In the data rows, the value 128 means zero.
Here is a table of points, one per row:
[191 119 163 134 115 130 147 108 165 161  96 186 104 125 112 121 186 142
 133 125 107 179 168 100 213 158 165 193 182 106 122 140 131  93 166 110
 107 121 124 149 171 135 111  92 181 140 166]
[136 157 112 114  95 110  69 117 116 125 100  98 135  80 126 133 136 101
 124 163 101  60 146 208 127  58 105 172 118  90 120 132 130  83 119 139
  66 160 123 169 109  71 104 135 134 159  62]
[178  91 143 142 126 163  93 114 146 126  64 108 133  92  70 124 152 123
 154 158 119 136  96 153 127  88 164  37 170  80 163 100  98 140 107 152
 100 160 108 118 116 148 135 217 115 110 156]
[115  99  94 112 153 118 119 120 147  52 150 132  67 169 104 148 123 176
 163 122 146  96 127 171 138 162 128 130 146 101  88 169 133 187 119 109
 163 173 149 114 160 163  73 122  89 150 110]
[116 150  60 109 113 163 167 106  84 142 145 178 131  92 153 146  89 155
 112 126 167  57 170 109 146 115 120  95 191  96 138 198 128 104 140 107
 160 141 120 100 185 125 141 136 128 157 156]
[216 125 130 133 183 108 144 127  72 126 142 110 117 161 157 160 157 178
 155  82 153 115 117 110  87 139  92 109 110 105  56 127 128 116  98 165
 138 152 103 177  87 106 189 161 118  95 126]
[ 84 142 101 134  96 163 147 176 162  99 154 104 174 178 211 145  97 113
 148  75  94 141  92 104 150  89 155 145 131  99 174  99 184 112 158  92
  67 130  87 157 146 140  96 152 129 128 156]
[ 99 137 196 109 154 152 144 125  88 127 134 103 117  89 146 175 122 140
  97  86 143 145 138 169  66 114 171 142 114 109 149 106 143 163 135 107
 200 171 147 142  89 128 109 146 131 200 104]
[120  86 136 144 195 148  95 112  83 137 101 180  84 132 121  69 115 138
 150 114  61  52 142 139 149 132 103 150 114 171 168 138 175 151 136 109
  76 138  81 116 119 193 193 112 130 152 156]
[132 144 124 117  90 147 123 143  93 107  92  88 107 116 148  95 146  96
 106  74  64 138 119 120 155 118 120 121 118  58 140 133 110 135 167 128
  80 108 159  95 141 126 105 117 139 165 107]
[ 85 119 145 194 125 150 126 129 166 154 130 103 104 134 112 146 168  96
 150 108 106 149 106 146 114 100  50 182 127 153 146 140 126 111  61 120
 194  96 100  76 115 143  97 113 114 109 172]
[149  94 124 103  84 137  60 133 131 130 124 144 129 165 136 153  57 110
 102 103 119 143 106  80 120 100  89  93  97 142  95 251 175 126 103 192
 136 101 181 117  76 136 130 148 165 123 176]
[128  88 102 131  45 103  92 134 123 160 187 135  52 107 117 133 158 113
 115  81  95  88 176 103 144 115 187 103 168 129 107 110 144 173 102 157
 162  76 103 160 172 117 131 145 123 142  69]
[ 66 146 134 106 179 111 148 110 105 178 146 154 117  79 125 101 133 126
 157 144  90 158 150  41 137 102 161 127 137 149  94 106 139 170 107 118
 130 123 156  86 117 151  72 139 106 117 150]
[137 120 151 134 120 156 175  88 162 148 158 186  88 108  93 154 118 149
 100 104  97 100  64 182 126 148 112 131 121 116 162 149 133 122 153 106
 159 145 165 112 110 106 141 102 178 120 126]
[156 141 149  84 131 132 191  32 136  83 187 131  92 115 168 125 145  81
 126 180 138  97 122 106 168 133 131 112  71 147 167 121 103 121  93 131
 132 144  86 148 119 171 120 126 163 147 113]
[148 119 140 144 122  95 163 137 106 121 126  92 145  95 109 101 128  87
 137 145 123 101 148 141 134 184  91 133  99  60 180 179 134 126 106 110
  70 122 119 116 144  44 116 160  94 120 134]
[ 92  66  42 119 120 125 150 150 153 100 114 119 128 208 194 119 142  59
 123 105 121 144 166 165 118 136 108 141 187 118 134  89 121 151  90 176
 139 140 124 125 128 115 150 112 178 111 168]
[139 176  67 136 111 115 110  86 144 141 173 160 102 175 106  92 167 103
 113 133 124  99 103 120  93 105 180 113 119 134 127 136  82 144 175 119
 130 172 141 127 110 141 196 133  88 138 145]
[102 102 130  96 130 151 101 119 136  93 152 172 174  76  94  72 130 153
 132 143  43 141 123 113 138 237 134 163 116 125 125 102  94 125 150 136
 140 122 192 190  54 135 120 130  95 122 138]
[153 139 148 139  43 148 115  82 152 145 117  98 177 119 116  83  74 140
 132 121 121 125 142 121 125 153  91 119 184 118  53 139 165 111 127 153
 183 121  90 147 148 175 143 120  82 202 133]
[136 111 146 141 138 109 113 109 123 102 168 149 152 164 130 143 169 116
 129 149 116 194  80 142 108 148 135  80 129  76 118 144 188  84 177  83
 117 165 123  93 134 123  84 154 100 131  97]
[104 105 151 155 131 108 104  91 119 113  22 166 151 112 162 132 134 162
  97 105 159 131  64 144  93 119 200 166 127 163 119 168  67  97 103 103
  97 147 102 158 152 142 142 128  86  74 142]
[124 158  98 197 169 167 162 189 145  94 120 237 182 117 108 178 135 107
 108 162  91 114 172 106  98 124 122 162 111 114 124 132 111 163 146 128
 150 125 101 153 134 172  68 147 152 122 138]
[129 175 130 125 171 118  81 153 126 121 164 136  91 124 113  76  42 126
 165 166 187 100  99 143  89 200 138 124 211 123 121 106 145  60 117 125
 138  71 108 156 127 147 136 134 183 140 112]
[129 160 166 112 127 121 140 157  96 117 119 134 136 220 108  90 171  81
 124 167 118 117 136 165  96 144 110 123 134 150 133 114 117 141 169 112
 119  86 192  58 180 123  91 144 116 101  99]
[155 163 160  87 164 105 109 176 138 156  38 152  93  88 145 109 124 118
 106 192 112 141 104 124 108 110 135 115 104 128  82  72 113 128  89 116
 151 163 102 119 144  99 117 121  65 103 201]
[135 168 145 129 126  96 113  79  87  92 133 100 179 102 146 103 176  80
 136 110 130 130 135 167 120  99 128 140 163  80 137 123 122 132 126  85
 172  98 149 102 113 128 156  47 125 104 165]
[ 95 156 118 163 158 110 185  84 130  83  98 129 133 100  80  69 168 101
  90 102 183 146  91 156 129  83  66 125 119 134  66  96 199 122 166 116
 122 119 151 160 142 120 119 187 134 112  89]
[169  56 102  73 117 167 157 121 108 152 131 127 119 125 123 142 136 161
 142 148 165 163  92 141  46 120 128 172 134 116 119 124 156 160 157 198
 107  80  74 100  78 139 142  85  98 113  81]
[ 85 121 162  82 127  62  97 130 121 192  91 152 203 120 135 165 147 140
 132 183 147 110  78 150 168 116 178  92 100 110 157 120 177 157  66 172
  99 129 109 112 155 132 108  94 145 110 128]
[ 90 105 130 194 160 124 145 167 161 174  63  96 128 114 168 106 141 139
 173 221  90 124 177  99 126 117 177  74  89 116 160 188  93 126 179 130
 174 114 115 195 137 166 146  87 139 105 126]
[136 199 164  93 141 158 128 131 174  92 148  70 141 127 149 114 131 133
  79 182 127 133 141 132 126 129 139 166 167 199 126 198 131 164  97 148
 125 115  95 102 138  97 180 186 119 140  74]
[120 159 134 142 127 225 116  91 105 135 143 150 138 167 140 198 159 107
 118 134  99 148 161 102 115 178 101  77 122 154 142  59 154  88  75  84
  89 124 149 143 100  69 102  88  94  80  82]
[106 128  92 191 121 109 162 168 149 135 143 141 140 176 101 130  91  86
 153  84  76 143  92 154 129  90 125  95 111 132  84 157  75 104  68 153
  82  84 137 157 121 108 154  85 157 174 141]
[110 122 124  89 199  80 136 114 122 178 138  86 130 152  91 184 108 135
  83 113 103 109 152 161 163 155 138 119 157 109 117 102  96  69 162 165
 131 115  78 101 100 128 148 179  90 173 133]
[131 143  80 146 124 128 107 204  96 103  83 112 140  59 114 224 165 153
 170 198 133 137  98 175 156 125 144 117  90 168 106 135 156 125 103 107
 123 102 165 146 170 161 201 111  97 155 126]
[ 88 130  87 100 110 131 147 103  75 147 106 106 146 149  64 155  78 129
 181 131  94 125 112  68 119 143 126 193 117 146 132 114  94  98 158 115
 158 180 155 107 183 121 173 163 157  95  61]
[163 118 162  48 119 142 127 131 146 164 151 151 141 172 135 105 114 158
 199 102 159  63 155 123 142 103  95 149 109 107 130 136  90 137 127 145
 163 102 178 198 162 151 119 157 119 104 120]
[126 124 104  71 198 150 148 116 156 158 143  95 163 138  71 136 116 110
 143 108 154 143 145 139 129  93 155  99 148 187 147 172 170 131 190 129
 121 114 117 167 129  72 129  95  70 119 146]
[166 173 161 103 140 135 186 138 117 104 121 123 119 144 118 182  91 149
 167  92 137 165 117 104  86 109 129  98 134 157 124 137  73  98 111 217
  94 104 124 114 159 131  98  81 107 158 136]
[127 101 105 145 107 136 105 152  74 129 178  69  93 112  96  79 133 104
 116  90 164 172 183 149 123 130 133 122  90 163 166 129 145  90  87 107
  72 153 163 163 173 137  71 134 130 105 183]
[122 140 189 138 159 106 116 117 118 120 158 118 147 108 170 159 148  95
 196  89 119 156 119 136 120 159 142 132 131 118 110 137 127 195 134  92
 109 180 150  81 126 101 145 168 192 134 134]
[115 137 119 196 193 138 107 100 201 147 100 129  95 105 129 129  96 148
 155 139 117 178 159 133 156  96 137 119 136 133  90 111 135 116  98 128
 113 169 169 116 121 152 107  67 144  74 101]
[141 135 172 151 121  99 135 137 133 106 117 159 122 112 101 143  90 119
 106 114 158 115 153 105  96 138  90 110 158 129 152  98 125 165 158 193
 124 194 149 138 176  86 164 100  92 161  95]
[113 127 109 142 114  89 107  93  80 139   5  84 110 158 161 157 169 168
 131 159 162  94 127 122 116 153 132 114 163 137 136 158 144 148 129  90
 120  95 139 173  77  78  68 174 147 137 154]
[145 115 167 125 106 132 140 133  51 166 150 166 127 177  99 103  63 119
  91 149 152 147 187 137 162 136 143 146 126 138  90 142 135 141 158  93
 136 155  64 140 105 157  94 111 163 154  98]
[128 157 137 114  92 133 152 179 126  76 142 157 128 106 128 121 201 162
 147 141  57 127 156 117 103 105 160 128 129 179 117 104 150  64 130 132
 154 152 108  95  98 159 111 131 204  92 168]
[112 128 121 145 103 147 141 128 150 183 134 186  72 103 157  75 138 129
 160 121 128  85 111 114 144 204 146 150  68 132 113 134 166 129 140 137
 165 146  82 106 188  91 129 118 138 114 106]
[129 138 110  86  85 149 130 119 145  98 107  56 123 103 157  92 100 134
 125 110 114 163 146 162 130 111 121 145  34  65  99  91 137 113 161  76
 110  98 122 117 162 100 148 151 143 109 151]
[111  62 115  79 127 171 157 205 135 132 117 138 131 117 172 112 101 110
 105 108 178 141  78 116 203  94  77  60 174 149 113 138  64 123 102 110
 151 120 112 114  66  80 135 122 112 130 113]
[188 116 129 164 120 120 179 120 132 104  84 133 141 125 133 118 121  98
 124 115 112 133 146 147 180 169 173 114  73 196 163  92 155 137 109 126
 143 161 154  77  86 205 145 131 133 156  94]
[ 54 122 108 141 116 148  80 112 131 114 140  88 114 143  88 128 164 173
 147 139 228 170 124 119 124 157 113 127 111 121 117 146  86 122 140 212
 121 159  95  84  83 125 127 105 137 180 166]
There is one direction along which these points spread out most. How far along it is each point below, from 0 to 99? The average is 50, and the first point in the table lies past the average. One standard deviation of the points above along it is 16.
[135 153 126 149 107 127  61 128 130 170 167 169 123 123 171 137  80 113
 182 167 203 123 148 154 177 104  89 170 132 176 167  86 124 131 190 149
 130 125 141 153 118 128 142 178 114 169 142] -> 40
[114 155 142 167 141 148 164 177 143 143 164 101 178 169 156  97 159 228
  99 112 120  73 108 140 140 109 138 151 124 143 118  67 126 134  95 120
 113 147 196 102 124 117 113  78 133 166 148] -> 58
[111 203 102  92  86  86 131 167 171 181 120 165  89 112 158 114 151 127
 130  73 147 149 170 151 147 182 103 161 137 114 169 167  99 145 143 122
 113 144 106 157  93 216 153 133 105  80  88] -> 52
[146  97 139  92 148  64  72 128 179 110  67 130 151 126 120 108 141 207
 126 162 103 154 120  88  74  72  72  82 112 150 192 135 100 135 116  76
 128 141  77 138 169 111 130 114 162 176 100] -> 54
[122  64 159 159 144 128 135  87 144  90 164  92 129  90 165 175 128 139
  82 122 100 103 160 139 128 130  94  96 122 163 123  95  98 123 192 115
  81  77 160 102 148 145 113  87 149  70 130] -> 59
[125  77 101 153 100 115 183 121 136 183 190 119 155 116 193 113 104 135
  97 134 120 196 115 144  55 113 117 136 164 144 127 121 120 135  81 118
  78 135 194 124 118 132 138 142 117 122 147] -> 45
[136  63 137 156 137 103 117 214 116 110 174 107 137 151 143 143 133  90
 107 116 146 162 117  40 166  95 111 171 146 140 109 135 118  66  84 125
 137 124 137 136 127 103 171 104  75 126 105] -> 39
[135 174 105 156 175 142  81 113  71  92 167 123 132 123 152  99 133 180
  60 133 123 185  87 117 169 121 120 138 133 116 177 134 128 156 138 216
 199 114 128 155 168 114 124 154 146  99 106] -> 43
[ 92 132 162 107 107  86 153 119 162 125 123 123  51 131 102 133  68 141
 104 137 158  94 132  77 140 118 154 159 156  77 174 114 203  92 116 142
 159  90 155 135  84 146 142 143 106 135 123] -> 38
[131 107 120 110 141 189  97 158 160 153 134  71 152 139 136 139 183  35
  64 121 156 108  98  78  88 172  96 139 114  95 109 123 128 137 131  83
  92 114 155 133 154 181 128 106 195 152 162] -> 53
[235 129  74 141 115  83 102 143 128 126 140  81 156 122  86 153  78 122
 129 127 147  66  88 124 124 128 171 158 121 185 126 125 120 151 154 146
 176 129  91  91  83  85  76 108 133  81 113] -> 37
[145 120 130 121 129 132 118 110 142 102 139 187 170 135 102 119 114 157
 128  84 197 121 204 115 117 135 183 106  81 101 139 114 123 125 117  99
 154  49 125  67 101 107 149 177 112 139 127] -> 42
[ 99 162 163 142  81 108 136  89 129  81 150 103 120 158  54 168 116 143
 112 145 127 131  88 126 143 127 107 116 114 111  99  89  93 226 148  81
 107 124  94 169 127  93 144 124 131  69 172] -> 50
